Turns in one plane each, and the order they were made in; the first pair answered:
Q164 (before -> after):
9, 58, 66, 79, -166, -144, 77, 168, -13, 125, 321, -188, -61, 10, 22, -111, -11, -4, 123, -94, -173 -> 68, -12, 113, 135, 110, 8, 30, -100, -32, -248, -302, -189, -40, -71, -74, -61, 186, 124, 75, 63, -8
155, 348, 42, 107, -208, -64, 327, -212, 151, -60, -157, 35, 212, -80, -145, 123, 213, -100, 139, -165, -133 -> 121, 158, -195, 35, 130, -90, 278, -335, 236, -25, 68, 209, 43, -145, -223, 107, 272, -198, -155, -130, -114
-33, 125, 359, 18, -310, 62, -34, 78, -34, 80, -252, -123, 111, 129, 156, -72, 59, -46, 242, 2, -8 -> -66, -202, 10, -91, 320, 83, -109, -228, 53, -16, -113, 135, -161, -41, 21, -53, 222, -165, -255, 145, 88
Q112 (before -> after):
-65, -14, -15, -111, 85, -111, -131, 113, 53, 170, 435, 5, -45, 136, -141, -44, -80, -42, -234, 58, -82 -> -193, 116, 337, -73, -124, -22, -285, 100, 90, 141, -100, -66, 66, 138, 1, -87, -42, 121, -187, 134, 19
-147, -146, -50, 91, 7, -98, -162, -133, -7, 380, 206, 2, -242, -108, 62, 8, -89, -122, -177, -20, -99 -> -282, 43, 253, 126, 22, -91, -273, 22, -15, 166, 215, 22, 44, 31, 39, 234, 66, -51, -144, 25, 48
-34, 168, 214, -32, -317, -22, -79, 95, 3, 89, -97, -179, 98, 4, 83, 10, -78, 77, 142, -51, -73 -> 89, 16, -96, -79, -186, -90, 81, 53, -16, 176, 247, -156, -63, -30, 10, -39, -187, -41, 93, -115, -169
Q600 (before -> after):
-70, 4, -156, 237, 113, 81, -58, -165, 36, -302, -332, -115, -75, -179, 54, 311, 305, -40, -36, -36, 46 -> 67, -132, -463, 196, 138, 3, 99, -152, 20, -151, -15, -142, -242, -201, 11, 229, 153, -159, -13, -150, -86
-235, 69, 174, -141, -106, -87, -170, 142, 177, 214, 180, 94, 19, -33, 126, -2, -19, 32, -152, 37, 9 -> 0, 225, 182, 19, -286, -50, 50, 157, 21, 2, -40, -118, 158, 73, 34, 89, -46, 100, 266, -44, -73
-27, 77, 264, -5, 46, 66, -35, 81, -27, -122, -42, 94, 132, 131, -60, 149, 63, 6, 31, -19, 118 -> 155, 3, -12, 7, 32, -1, 155, 94, -84, 1, 242, 26, -9, 112, -105, 84, -87, -102, 90, -122, -23
Q768 (before -> after):
186, 50, -154, 56, -76, -43, 274, 122, -87, -98, 185, -88, 106, -39, -2, 91, -82, -101, 225, -25, -86 -> 154, -60, -178, -13, -176, 35, 226, -40, -18, 87, -124, -101, -94, -185, 113, -123, -188, -86, 97, 1, -95
73, 55, -41, -7, -265, -52, 81, 63, 104, 36, 244, -83, -31, 9, 13, -103, -145, 61, 178, -221, -100 -> 98, 27, -71, -15, -251, -30, 97, 5, 101, 73, 199, -86, -47, -15, 1, -119, -148, 61, 179, -215, -114
7, 61, -27, 31, 3, -13, -53, 55, -11, -30, 27, 60, 73, 60, -116, 15, 54, 10, 130, 7, -13 -> 76, 2, -87, 45, 4, 7, -19, -24, -5, -17, -87, 46, -26, 6, -105, -44, 24, 9, 119, 4, -36
Q867 (before -> after):
24, 32, -35, -125, -46, -37, 113, 95, 55, 42, 380, 18, 94, 16, 58, -19, -7, -74, 59, -149, 36 -> 10, 106, 88, -113, -191, -10, 126, 141, 21, 43, 270, -57, 145, 25, 113, -29, -13, -18, 141, -166, 16
-94, -79, -128, 16, 55, 14, 125, -25, 7, -32, -60, -74, 92, 104, -106, 68, -119, 62, 161, -45, -119 -> -149, -37, -25, 12, 83, 6, 76, 2, 10, -91, -49, -37, 164, 124, -121, 132, -62, 80, 150, -13, -71
50, 21, -65, 114, 90, -60, 111, -164, -22, -253, -322, 106, -28, -56, -93, 136, 161, 63, 36, 23, 97 -> 105, -53, -196, 96, 97, -106, 144, -193, -61, -192, -261, 116, -114, -78, -113, 93, 105, 27, 8, -1, 25
Pairs:
Between the rows of a pair lie 2 to 3 turns.
-44, 91, -76, 2, 107, -153, -47, 169, -3, -7, 349, 69, 59, 17, -64, 128, 65, -7, -59, 40, -4 -> 98, 134, -92, 74, -100, -126, 107, 166, -69, -5, 218, -86, 52, 45, -57, 99, -44, 22, 184, -57, -97 | Q600 then Q600 then Q867
-165, 119, 172, -14, -21, 179, -192, -159, 38, 45, -389, 74, 28, -86, 170, -15, 46, 12, -225, 73, 171 -> 121, 289, -32, 156, -80, 22, 150, 120, -113, -87, 203, -103, 231, 131, -66, 228, -1, -76, 219, -137, 14 | Q768 then Q600 then Q867
108, -133, 269, 31, -140, 193, 141, -231, -330, -43, -423, -22, 223, -198, -23, -74, 85, 223, -57, 168, -57 -> 125, -241, 46, -71, -323, 50, 207, -77, -287, 372, 155, -44, 54, -204, 44, -232, -167, 54, -69, 32, -245 | Q768 then Q600 then Q768
35, 54, -161, -39, -39, -169, 110, -27, -18, 380, 103, 33, -60, -169, 133, -178, -150, -53, 156, 87, -138 -> -108, 132, 29, -9, 357, -111, -110, -59, 44, 25, 71, 231, 167, -85, 24, 98, 189, 3, -41, 223, 88 | Q164 then Q112 then Q600
52, -30, -33, -159, -336, -114, 96, 161, 39, 328, 282, -86, -89, 24, 196, -169, -223, -76, 61, -94, -133 -> 306, -150, -399, -48, 291, -55, 239, -109, -42, -175, 208, 11, -114, 15, -149, 41, 21, -96, 13, -8, -62 | Q164 then Q112
-141, 32, 325, -31, -114, -17, -90, 253, 54, 85, 132, -25, 183, -34, 108, 151, 80, 87, -9, 61, 17 -> 225, -126, -117, 64, -77, -8, 266, 116, -89, 54, 108, -191, -45, -91, -42, 32, -88, 23, 244, -74, -179 | Q600 then Q768
130, 53, 24, -30, 200, 240, -88, -321, -31, -40, -360, -95, -35, 39, -226, 146, 170, 86, -127, 187, 78 -> 222, 15, -252, -56, 288, 96, 64, -168, -80, 49, 313, -78, -35, 111, -324, 198, 90, -48, -101, 81, -51 | Q600 then Q112 then Q600
203, 208, 7, 78, -174, 104, 121, -6, -53, -59, -110, -3, -23, -16, -36, 19, 15, -48, 99, -128, -108 -> 12, 210, 159, 11, 21, 118, -96, -25, 29, -123, -120, 176, 48, -17, -26, 116, 165, -56, -168, 5, 35 | Q112 then Q768 then Q867
-293, 83, 307, 33, -604, -37, -102, 26, 51, 365, 107, -87, 166, -11, 162, -148, 17, 47, 112, 79, 5 -> 180, -232, -404, 153, -38, 61, 295, -459, -99, 7, -218, -141, -184, -136, -200, -189, 67, -35, 169, 85, -85 | Q600 then Q164 then Q600
67, -39, -72, 191, 183, -92, 54, -79, -37, -170, 124, 147, 133, 39, -239, 14, 21, 106, 62, 81, 79 -> -95, 77, 183, 166, -106, -114, -42, 87, 31, 29, 204, 123, 224, 72, -95, -14, -62, 122, 69, 68, 45 | Q768 then Q164 then Q112
162, -61, -111, -26, -378, 11, 236, 58, 25, 266, 140, -71, -78, -128, 150, -352, -271, 3, 174, -1, -38 -> -112, 8, 75, -99, 118, -84, -81, 154, 130, 10, 560, 258, 188, -37, 16, 2, 114, -41, -149, 129, 182 | Q600 then Q867 then Q768
-75, -113, 43, -65, 99, -90, -63, 161, 61, 132, 567, 151, -27, 71, -15, 69, 54, -238, -339, -25, 51 -> -58, -41, 144, 40, 319, -1, -106, 35, 41, -205, 240, 179, 84, 99, -124, 215, 277, -146, -324, 81, 182 | Q600 then Q164
42, -146, -224, 24, 61, 40, 118, -245, 68, -162, -243, 47, -138, 21, 25, -175, -39, -17, -9, 53, -86 -> -77, -197, -199, -56, -32, 7, 7, -175, 138, 49, -32, 104, -203, -15, 144, -243, -95, -49, -114, 59, -113 | Q164 then Q164 then Q600
-191, 15, 280, 29, 195, 12, -240, 103, 61, 138, -236, 218, -123, -13, 273, -128, 82, 101, -314, 17, 19 -> 177, 191, 49, 238, 272, -129, 150, 306, -155, -167, 187, 30, 116, 198, -15, 143, 116, 60, 184, -186, -124 | Q768 then Q600
75, 93, -151, 175, 64, -105, 70, -41, 18, -234, 97, 79, 38, -93, 132, 114, -292, -193, 267, -157, -66 -> -90, 12, -113, 71, 258, -133, -128, -93, 121, -196, 177, 258, -5, -163, 154, 107, -191, -218, -22, -38, 17 | Q600 then Q768
-284, 70, 224, -149, 61, 47, -230, -99, 191, -30, -32, 241, 51, 78, 50, 22, 210, -150, -55, 175, 310 -> 26, 240, 110, 19, -315, -20, 131, 89, -1, -67, 117, -56, 157, 217, -15, 40, 25, -153, 456, -20, 96 | Q164 then Q600
-71, -68, 220, 83, -330, 60, -77, 139, -105, 173, 72, -79, -64, 75, 81, 6, 34, -144, 43, -77, -46 -> 123, -241, -153, 105, -27, 92, 71, -95, -152, 82, 32, -66, -249, -3, -76, -37, 49, -212, -3, -71, -81 | Q112 then Q164 then Q600
-164, 21, 259, 75, -331, -15, -100, -34, 1, 171, -389, -54, 117, 68, 105, -84, -113, -20, 29, 109, 24 -> 179, 1, -108, 211, -193, -85, 241, 32, -149, -1, -6, -162, 144, 173, -123, 38, -143, -113, 295, -64, -130 | Q112 then Q600 then Q600
103, -221, -284, 40, 399, 118, 66, -145, -41, -97, 281, 209, 102, 21, -36, 81, 144, -76, -79, -97, -65 -> 239, -118, -268, 141, 325, 136, 185, -141, -119, -200, 144, 105, 174, 77, -81, 126, 130, -36, 138, -141, -79 | Q600 then Q600
-62, -76, -18, -63, -140, 43, -16, -94, 95, 185, -252, 77, -148, -124, 134, -197, -97, 109, -160, 39, -53 -> -73, -48, 20, -53, -205, 45, 4, -80, 83, 191, -280, 69, -136, -108, 154, -203, -108, 129, -123, 24, -75 | Q164 then Q164
-106, -19, 74, -77, -307, 45, -60, 177, 123, 335, -6, -27, -110, -33, 213, -170, -134, -3, -123, 3, 93 -> 30, 62, -74, -4, -123, -75, 97, 335, 55, 144, 459, -18, 58, 101, 2, 48, -73, -71, 33, -62, 49 | Q768 then Q867
-211, 184, 110, -53, 133, -45, -108, 174, 114, -421, -135, 78, -12, 59, -119, 160, 231, 78, -59, 84, -128 -> -244, 20, 10, -124, 177, -8, -148, 22, 157, -270, -261, 118, -228, -48, -64, -3, 174, 62, -253, 123, -136 | Q867 then Q600
-307, 27, 25, 50, -12, 74, -222, 17, 83, 176, -10, 42, 162, -56, 122, 19, -108, -34, 148, -169, 97 -> -66, -10, -191, 142, 36, 109, 7, -38, -21, 36, -98, -58, 117, -60, 8, 27, -156, -40, 357, -222, 19 | Q164 then Q600
154, -43, 86, 60, -252, 25, 150, -75, -78, -73, -447, -198, -147, 35, 3, -166, -147, 76, 145, -152, -133 -> 26, 115, 151, 21, -133, -149, 72, 287, -52, -91, 390, -83, 133, 237, -76, 135, -71, -26, 136, -200, -114 | Q164 then Q164 then Q112
144, 24, 51, 101, -311, 71, 71, 79, -103, -50, -294, -189, 195, 103, 34, -118, -142, -5, 295, -126, -30 -> 284, -100, -257, 126, 116, 81, 150, -83, -142, -277, -246, -82, 94, 70, -165, -16, -3, -52, 175, -109, 22 | Q112 then Q164
89, -59, -86, 52, 189, -43, 10, -78, 45, -77, -24, 26, -21, -27, -137, 76, 34, 8, 6, 46, 1 -> -2, -19, 21, -4, -107, -74, -9, 13, 59, 191, 8, -53, -77, -44, 26, -68, -119, 3, 24, 21, -63 | Q164 then Q768 then Q768
-65, 286, 332, 122, 185, 105, -76, 84, -60, -296, -28, 149, 226, -10, -18, 199, 229, 42, 184, 29, 200 -> -9, -98, 2, -15, 37, 187, -41, -235, 0, 168, -364, 105, -335, -293, 187, -325, -105, -24, -38, 28, 49 | Q112 then Q600
82, 106, 126, 36, -346, -186, -299, -53, 185, 649, 28, -50, -230, 94, 51, -156, -155, -126, 39, -8, 74 -> 101, 357, 364, 202, -161, -115, -307, 6, 125, 107, -269, -55, 147, 238, -98, 180, 150, 34, 230, 73, 235 | Q112 then Q768 then Q112
-30, -83, 315, -12, -179, -30, -18, 178, -114, 123, -101, 61, 210, 11, 191, -44, -91, 98, 86, -22, -181 -> 49, -37, 244, 92, 76, -5, 31, 149, -178, -148, -93, 96, 314, 87, 19, 147, 78, 128, 174, 5, -123 | Q867 then Q600
-51, 138, 67, -20, -156, -109, 34, 180, -27, 124, 338, -71, 80, 143, 21, 131, -25, 25, 74, -137, -38 -> 82, -91, -148, -25, -171, -6, 130, -103, -23, 224, -69, -106, -219, -27, 76, -158, -170, 45, -15, -112, -100 | Q768 then Q768
13, 189, 186, -28, -342, 39, 85, 40, 21, -63, -102, 23, 7, -32, 178, -146, -51, 104, 30, -202, 135 -> 32, 95, 133, 4, -138, 107, 54, -120, 46, -206, -279, 94, -51, -70, 121, -133, 66, 121, -67, -131, 214 | Q164 then Q164 then Q164
218, -149, -172, 59, -245, 90, 148, -216, -48, 151, -342, -194, -247, -165, 41, -267, -245, -5, 164, -31, -134 -> 183, -186, -312, -24, -179, -26, 146, -70, 3, 296, 182, -129, -272, -157, 22, -235, -299, -112, 57, -80, -190 | Q112 then Q112 then Q600
127, -79, -439, 263, -34, -9, 171, -117, -204, -224, 75, 97, -118, -17, -199, 62, 66, -129, 418, 34, 106 -> -323, 127, 166, 105, -464, -45, -194, 205, -30, 111, 202, 146, 121, 58, 125, 56, 33, -54, 257, 91, 210 | Q164 then Q600 then Q164
43, 78, 166, 129, -328, 39, 188, 19, -161, -41, -428, -161, 197, 58, -47, 64, -201, 92, 266, -180, 46 -> -79, -266, -147, -95, -196, -34, 124, -88, -16, 406, -36, 22, -213, -114, 38, -203, -368, -99, -154, -166, -35 | Q600 then Q164 then Q600
-203, 185, 31, -135, -253, 79, -191, -25, -97, 327, -2, -216, -88, -129, 109, 15, -142, -78, 49, -29, 7 -> -166, 191, -3, -123, -265, 70, -137, -33, -100, 331, 19, -243, -95, -111, 114, 21, -158, -96, 99, -42, -38 | Q600 then Q600
28, 280, 345, -245, -58, -17, -1, 160, -78, -8, 197, 37, 411, 167, 13, 115, -70, -115, -5, -216, 21 -> 153, 154, 63, -246, 54, -64, 137, 118, -103, 102, 440, 33, 250, 100, -45, 48, -179, -224, -56, -264, -73 | Q112 then Q112
-177, 222, 263, -39, 134, 9, -94, -71, 118, -48, 398, 32, 197, -22, -169, 7, 33, -6, 34, -135, 37 -> -149, 39, 244, -62, -4, 166, -114, -320, 153, 75, -213, -10, -74, -201, -25, -286, -108, 41, -29, -82, 28 | Q164 then Q164 then Q112
38, 35, -243, 1, 177, 88, -52, -24, -75, 239, 107, 60, -263, -164, -11, 42, 152, 8, -21, 189, -62 -> -48, 125, -109, -14, 80, 38, -118, 104, -57, 317, 266, 72, -164, -106, 31, 96, 152, -10, -28, 166, -38 | Q600 then Q164
-6, 44, -61, 73, 384, -55, 44, -48, 69, -466, -105, -62, -36, 63, -284, -5, 212, 46, -115, 173, 4 -> -69, -35, -101, 22, 430, -76, -14, -48, 122, -393, -2, -9, -80, 24, -266, -45, 210, 1, -223, 158, 7 | Q600 then Q600
137, 106, -287, 69, 268, -200, 14, -11, -75, -311, 259, -104, -74, 14, -118, 117, 66, -232, 105, -181, -28 -> -152, 310, 169, 24, -93, -228, -203, 247, -7, -111, 314, -113, 109, 107, 96, 149, 42, -152, 99, -192, 34 | Q600 then Q164
140, -167, -253, -114, -158, -63, 188, 73, -53, 293, 299, -119, -207, -2, 3, -201, -292, -124, 39, -77, -208 -> 244, 105, -77, 76, -148, -61, 303, 203, -164, -103, 195, -222, 123, 196, -143, 104, -125, -20, 373, -106, -157 | Q600 then Q600 then Q112
-166, -122, 54, -106, 59, -16, -38, -123, 147, 58, -29, 106, -170, 7, 20, -19, 56, -12, -158, 103, 8 -> -114, -150, -2, -95, 32, -25, 13, -151, 142, 111, -25, 64, -231, -15, 44, -76, -15, -27, -121, 93, -21 | Q867 then Q867 then Q867
